In the data rows, 128 means zero.
Here are some points:
[148 172 248 234 208 193 203 167 173 168 152 154 154 139 145 143 154 153
 152 155 157 159 153 152 149 149 138 143]
[ 99  80  84  81  85  88  84 119 109 112 108 110 106 115 113 120 120 119
 117 119 116 119 115 115 115 111 106 115]
[98 69 80 72 73 69 71 66 68 65 74 74 76 73 72 78 76 78 73 77 73 79 77 80
 72 78 76 71]
[190 149 172 168 165 155 166 171 172 158 167 166 163 153 146 138 148 142
 146 145 152 142 156 155 158 149 149 157]
[116 113 102  94  98  94  89  91  87 100  92  85  84  87  85  81  83  85
  83  86  80  84  86  86  86  87  89  85]
[100  69  92  89  84  75  67  69  67  70  83  76  81  76  73  84  88  83
  86  83  87  85  83  88  91  85  87  83]
[122 127 103 108 107 102 111 121 122 129 125 118 123 142 147 150 142 142
 151 149 143 149 138 141 138 144 144 144]
[120  93 100  99  84  89 105  74  85  78  80  91  85  79  78  77  89  82
  81  88  79  84  83  90  86  83  96  83]
[176 173 149 160 152 164 155 153 150 169 172 168 159 172 161 159 154 164
 169 167 169 170 166 171 172 174 169 171]
[ 88 119  98  98  95  99  91 107  94  98 100  91  92  98  93  90  96  95
  84  91  80  88  87  89  87  86  92  87]
[255 209 234 244 227 226 196 188 183 194 192 185 180 182 171 167 169 161
 180 180 170 186 181 177 179 173 163 180]
[217 212 210 245 231 225 231 223 229 232 240 238 235 234 224 224 224 222
 222 221 222 221 224 226 226 229 233 235]
[153 107 136 117 113 111 114 102 110 101 100 101 104  93  93  92  92  89
  95  94  86  86  94  90  98  91  98  95]
[129 106 120 110 110 112 106  89  97  89  94  85  89  90  92  90  90  91
  99  94  92  95  95  93  99  95 103  99]
[ 86 137 110  87  90  80  72  71  70  74  72  71  68  64  67  70  67  76
  74  72  68  84  69  73  70  71  78  70]
[127 132 130 138 151 169 167 163 169 174 180 182 180 183 184 186 192 177
 178 179 174 177 170 172 170 165 166 160]
[100 152 128 122 125 127 112 109  93 112 108 105 103 105  98 111 111 116
 108 103  98 105 106 106  97 100  92 102]
[ 98 117 117 120 154 149 141 166 155 147 143 150 135 147 136 140 139 139
 140 148 142 143 152 146 147 155 157 161]
Then 34 other points, each followed by its number:
[145 128 174 190 186 181 176 177 175 192 200 197 204 195 206 202 205 202
 197 203 203 196 206 211 201 202 205 206] 0
[ 76  86  71  85  68  85  87 118 110 112 109 109 103 103 101 108 110 122
 118 117 117 114 113 111 106 113 115 120] 1
[84 79 87 94 90 84 99 83 86 82 80 85 85 74 75 76 75 73 75 82 77 79 79 83
 69 73 75 79] 2
[106 161 144 156 145 170 147 164 151 147 145 150 154 158 152 155 157 149
 155 151 152 145 143 140 138 135 140 143] 3
[165 201 201 185 182 171 192 184 173 174 165 159 172 197 208 206 197 204
 202 202 201 190 198 189 187 181 190 188] 4
[81 61 72 78 88 79 89 74 77 76 73 66 73 69 75 65 62 61 57 62 63 67 66 58
 67 70 65 61] 5
[147 124 159 158 173 165 157 188 182 180 186 176 182 174 167 173 167 178
 174 179 180 174 180 177 175 179 177 178] 6
[129  89  78  66  77  71  81  75  76  66  83  74  86  73  81  83  77  80
  80  83  96  87  88  90  92  87  89  91] 7
[122  80 172 155 167 162 158 154 159 150 150 146 143 131 142 135 136 133
 135 132 139 138 137 142 140 129 143 134] 8
[ 97 171 137 131 122 145 132 117 114 117 108 113 110 117 122 125 121 134
 134 134 127 126 131 131 132 138 133 134] 9
[113  97  85  80  71  72  72  77  68  75  77  76  81  70  64  72  77  67
  67  71  65  80  82  80  81  83  77  80] 10
[151 135 144 123 152 153 180 150 161 151 154 144 145 150 147 144 142 137
 132 140 146 143 143 142 140 137 134 134] 11
[185 174 191 175 168 173 171 174 165 154 175 174 179 178 197 203 224 220
 225 219 217 212 210 207 203 207 202 204] 12
[ 80 112 120 116 104 117 107 110 113 127 125 123 121 126 122 115 116 111
 110 118 107 111 109 107 103 115 113 106] 13
[177 163 158 162 148 152 153 188 189 179 165 162 164 177 173 181 168 171
 167 168 166 158 165 165 159 163 161 163] 14
[ 83 135 134 143 130 132 118 131 120 120 123 116 111 122 120 137 126 127
 129 125 122 129 130 134 129 126 131 129] 15
[ 93  64  55  86  80  79  76 107 106 103  94 102 104 102 119 104 103 102
 108 104  98 101 106 106 103 106  96  95] 16
[95 76 99 92 87 78 94 75 72 79 72 77 73 73 76 64 72 72 74 76 70 70 73 70
 72 65 75 69] 17
[99 62 61 72 68 66 79 65 64 63 66 64 81 82 76 73 81 80 89 80 79 85 82 84
 84 77 78 77] 18
[86 70 72 64 76 84 85 74 82 76 83 75 79 91 93 87 84 86 75 79 82 78 85 83
 79 80 79 80] 19
[115  84 104 102 123 119 169 145 151 142 153 150 149 135 149 144 149 138
 135 133 138 133 133 129 137 137 140 141] 20
[ 95 132 122 156 155 158 150 152 156 161 153 162 155 164 161 167 167 184
 174 175 169 169 174 170 168 167 172 172] 21
[153 146 136 138 132 122 126 165 148 149 143 153 143 137 137 142 132 148
 148 148 149 155 153 153 153 155 149 156] 22
[137 109 119 155 144 140 146 148 143 148 151 146 146 141 141 142 143 148
 148 143 148 150 154 155 144 145 148 143] 23
[112 175 138 186 183 171 156 165 166 156 143 153 140 161 146 151 147 155
 148 145 145 154 147 144 147 148 151 144] 24
[242 197 227 215 206 194 183 169 174 163 155 146 154 159 171 167 177 175
 174 173 172 173 172 174 170 180 179 183] 25
[202 181 155 148 159 160 174 172 171 174 182 187 185 181 177 172 168 168
 160 164 165 168 167 170 163 171 165 170] 26
[169 168 172 190 165 178 192 174 191 193 194 196 196 209 203 193 194 192
 188 190 188 191 179 183 191 186 182 182] 27
[127 123 111 113 117 106 106 116 122 122 138 134 152 144 136 145 161 149
 159 156 162 158 156 165 160 165 160 165] 28
[ 98 130 118 166 153 147 143 138 132 132 129 133 130 126 118 120 105 114
 110 114 120 119 119 119 118 123 120 125] 29
[101  94  88  79  78  72  76  63  68  63  60  66  64  67  68  71  70  62
  57  68  57  62  66  66  63  63  67  62] 30
[ 84 103  86 109 103 106  97 121 116 122 119 121 117 107 103 123 115 117
 115 116 113 119 116 113 116 117 114 116] 31
[168 173 171 178 173 164 171 161 174 162 183 172 182 180 174 171 173 176
 174 174 178 179 174 178 177 172 180 181] 32
[88 74 69 75 82 80 73 95 86 87 86 84 90 86 74 75 69 69 69 62 71 70 62 67
 77 68 70 70] 33
Which of these numbered points is nearest to each point below, looking only along the 2 directions in which the first points spread most? Its number follows each.
[ 87  81  67  77  75  94  91  86  84  98  86  90  92  89  91  97  98  97
  95 101  95  97  95  97  94  99  87  90] > 16
[135 116 167 138 168 155 165 150 160 156 149 143 149 147 167 156 154 154
 156 149 151 150 154 147 151 157 153 153] > 3
[ 97 152 141 130 139 148 153 140 160 159 168 171 178 178 158 166 167 161
 173 172 170 164 160 162 160 162 156 153] > 21
[212 236 228 204 182 168 175 157 147 154 158 161 152 162 174 163 168 176
 183 187 179 181 177 176 176 174 176 170] > 25
[115 145 129 148 155 163 152 137 137 138 131 142 129 127 134 147 148 165
 157 158 157 160 172 166 170 174 176 180] > 3
[ 96 137 121 125 114 123 116 108 105 114 110 110 110 117 108 118 113 121
 117 118 122 126 120 124 125 122 114 125] > 13
[ 91 145 122 134 124 128 134 134 129 141 134 134 121 138 142 137 136 135
 134 134 137 141 136 136 136 138 137 134] > 20
[124 184 148 180 158 167 154 140 135 136 131 138 136 144 136 137 141 139
 141 131 126 134 127 130 126 127 124 122] > 8
[106  87  73  77  93  93  83  70  77  76  73  72  72  65  74  73  83  76
  80  74  81  74  73  72  76  76  79  77] > 10
[163 137 121 114 132 121 111  92 104 110 112 113 117 103 113 109 104  95
 100 102 103 101  96  97  98  90 103  97] > 13
[133 156 150 147 126 127 128 146 154 150 160 156 169 169 162 152 155 160
 155 160 158 152 153 149 153 154 157 149] > 3
[129 108 149 134 163 144 141 122 122 120 123 129 126 118 126 116 120 117
 112 121 121 116 121 116 122 115 117 114] > 29
[182 213 181 164 170 164 162 181 181 178 187 198 182 194 188 173 192 189
 182 184 181 178 174 170 186 193 180 180] > 4
[123  85 112 103 154 152 154 140 144 140 149 148 155 142 144 132 132 132
 131 131 135 120 120 117 120 124 130 126] > 20
[104 124 115 112 100  94  98  88  83  84  83  84  84  81  79  87  83  81
  80  80  76  87  85  82  80  84  85  77] > 2
[134 100 139 131 149 143 167 150 164 157 169 158 160 155 143 143 142 134
 132 134 138 138 138 135 137 139 140 135] > 22
[116 114 107 122 115 122 116 149 154 153 158 157 160 163 176 168 161 174
 177 174 178 166 170 174 180 183 176 179] > 21
[162 160 146 170 157 158 184 168 170 179 175 179 190 181 182 186 180 178
 171 175 184 188 191 181 187 190 186 178] > 6
